Named moves come first, each a turn or a mirror and shown by rows before and after it. Which of them, in which order, take the first row of each pair that follows to the second? Write the first one first, as in the answered first pair.
move J678:
[ 11 -15  -2  13  17   5  13   3  11   3  -5   1  -6   3 -27   2  -1   6
 -10  -2   2  -9  -1  -2] |-> [  2   5   4 -13   0 -10   1   3 -13   8   9   1  14 -10  22   4 -12  -7
   9 -14  -6   5   2   0]
[  2  -7   9  20  -2  -7 -21  -1 -11 -28 -25  -7  -8   7 -21  -6  15   2
  -2 -23   6 -16  14  -2] |-> [ -3   6  12   3 -11 -14 -28  -3 -24 -27 -18  -8   3  -1   8  -6  10  -5
   8 -30   2 -10  16  -1]
[ -7  -2   9  13  -4   5 -16  18   8  -3   0  10   1   6  -2  12  -3   6
   9   2   2  -5   9   6] |-> [ -9   0   9  10  -4   3 -19  18   6  -2   1  10   4   2   4  13  -4   4
  11   0   2  -3  10   7]
[ 18 -13   6   3  26   4   2 -14  -2  11   7 -12   2   1 -11   0  -6   2
  -5 -11   2   8 -16   6] |-> [ 14  -4   8  -6  20   0  -4 -15 -11  13  11 -12   9  -3   7   0 -11  -1
   2 -16   1  14 -15   7]
move J796:
[ 13  -8   3  -6  14   7  -2  -8  -8   7  -7  11   5  -3   0  11  -9  10
 -16  -8 -11   8   1   3] |-> [ 15  -8  -2   0  11   7  -3  -5 -12   3 -10  14   3  -2  -3   8  -8  12
 -16  -9  -8   8   3   8]
[  1  -3  12 -16  -1  12  10  -4  -3  -4  -9  17   6  19  16  -4  -1   3
  18  -4   2  -5   3  -3] |-> [  1  -2  11 -15  -3  10  11  -2  -4  -3 -10  18   6  20  17  -5   1   4
  18  -6   3  -4   2  -1]
[  0  -4  -8  -6  18   9  16 -11  16  19   4   3   4  10  11  -8  11   2
  -7 -12 -14  -6  16   0] |-> [  3  -4 -17   3   7   8  14  -6  11  12  -2  13  -1  13   3 -13  15   6
  -5 -12 -10  -8  16  14]
move J729:
[-21  12 -16  -1 -15   0 -14  -7 -14 -24   5  30  -8  25  14  28  20   7
  19   8   9  -9   2  -8] |-> [-21  15  -7 -17  -5  -5 -13 -15 -11 -11  16  17   5  19  32  33  10  -2
  17   3   3  -4  -2 -25]
[-14  -7   9  -2   3   9  -1   6  26  -9   1   0 -27  -3 -26   7   5  15
   6  22  11 -16  13 -11] |-> [-23   1   9  -8  -7   9  -7   7  19 -12   5   4 -28  -7 -15   8   5  15
  16  21  12 -15  17  -6]
[ 15   1  -5   2 -10  -6   5   1 -22  -5  -8  12   6   7  11 -13   0  -1
 -12 -13  -4   1 -10  13] |-> [ 12   3  -3  -1 -10  -6   3   0 -23  -2  -6  10   8   5  17 -13  -1  -5
 -11 -13  -6   2 -11  12]
[-11  -3   4 -11  15   1   1 -19 -11  26  -1   9   2   0  17 -12  -3  -5
  12 -18  -1  10  10  -5] |-> [  0 -13   4  -3  24   3   8 -22  -5  29  -6   8   0   2   2 -15   0  -3
   3 -16  -1   6   6  -8]
Then:
Each pair is 2 to 4 moves apart.
[ 27  -9  -5  11  26  -3   8  -2  18   9   0   1  -6  -7  -3 -14  11   0
 -23 -12 -12  -3 -11  -4] |-> [ 18   8 -17  10  -7  -7  -7   9  -9  -6  -6  20  -4  -9  15 -19  15   3
  -2 -19  -8   1  -3  27]
J678, J796, J678, J729
[ 21  20  -6 -10  30   1   6   6  32  16  -1 -11  20   4   9  -5 -19   4
 -18 -14 -24  -8   4 -47] |-> [ 35  13 -34  22  14   5   7  14  22  -2 -26  11   6  16 -24 -20  -3  18
 -24 -15 -13 -13   1 -14]
J796, J678, J729, J678
[ 15   0 -11   4 -13 -15  -3   3 -20  -7 -12  18  11   1   6 -17  -3  -1
   7 -15  -3   2  -4  25] |-> [ 26  -7  -4  -2   8 -19   4  -9 -11   8  -8   3  22  -3   8 -14  -8  -8
  -5 -19 -10   4 -13   4]
J729, J729, J729
[-29  23   2 -13 -22  10 -21  -3 -12  -7  22   1   9  -4  29   7  -1  -4
   9   8   0   3  15  -7] |-> [ -9  -8  -5  22   4  25  -2  -7  18  -8   6  -4 -14  12 -32   3  13   9
 -19  20   5 -14   6 -13]
J729, J678, J729
[ 23 -16   5  13  26  20   5  -9  19  11   2  -9  -9 -19 -19  -7   1  -1
 -18   9   2   3  -6  -8] |-> [  7  13   6 -14  -3   8 -14  -4 -13   7  13   1   9 -33  36  -7  -6 -13
  10  -3  -2  17   2   6]
J796, J729, J678, J729
[ 44 -21  -6   3  24   3  17 -12  10  14  -5 -22  -1   4 -24  -9  -3  -7
 -12 -15  -6   7 -19  -9] |-> [ 48  -8 -22   6   0  -8   8  -7 -21   6 -14  -4  11   2  -4 -21  -2  -8
   0 -27  -5  14 -18  17]
J678, J729, J678, J796
[ 12  -6   1 -18  11  10  -1 -29  17  25   9 -23  29 -20   1  -3   4  -8
  11   0 -16  12  -4 -19] |-> [ 33 -13 -23   9  -2   8   0 -24   4  11 -16  -5  22  -7 -25 -18  17   6
   3  -3  -8   7 -11  11]
J729, J678, J729, J796
[ -5   6   9 -31  10  -1  -4  -4  -6   9  21 -17  19  -6  43  18   0  -3
  10  -3  -2  13  17 -10] |-> [ -6 -16  13  -5  26  19   9   0  28   4  13 -21 -12   5 -13  23  11  10
  -6  18   5  -3  19 -18]
J678, J729, J796
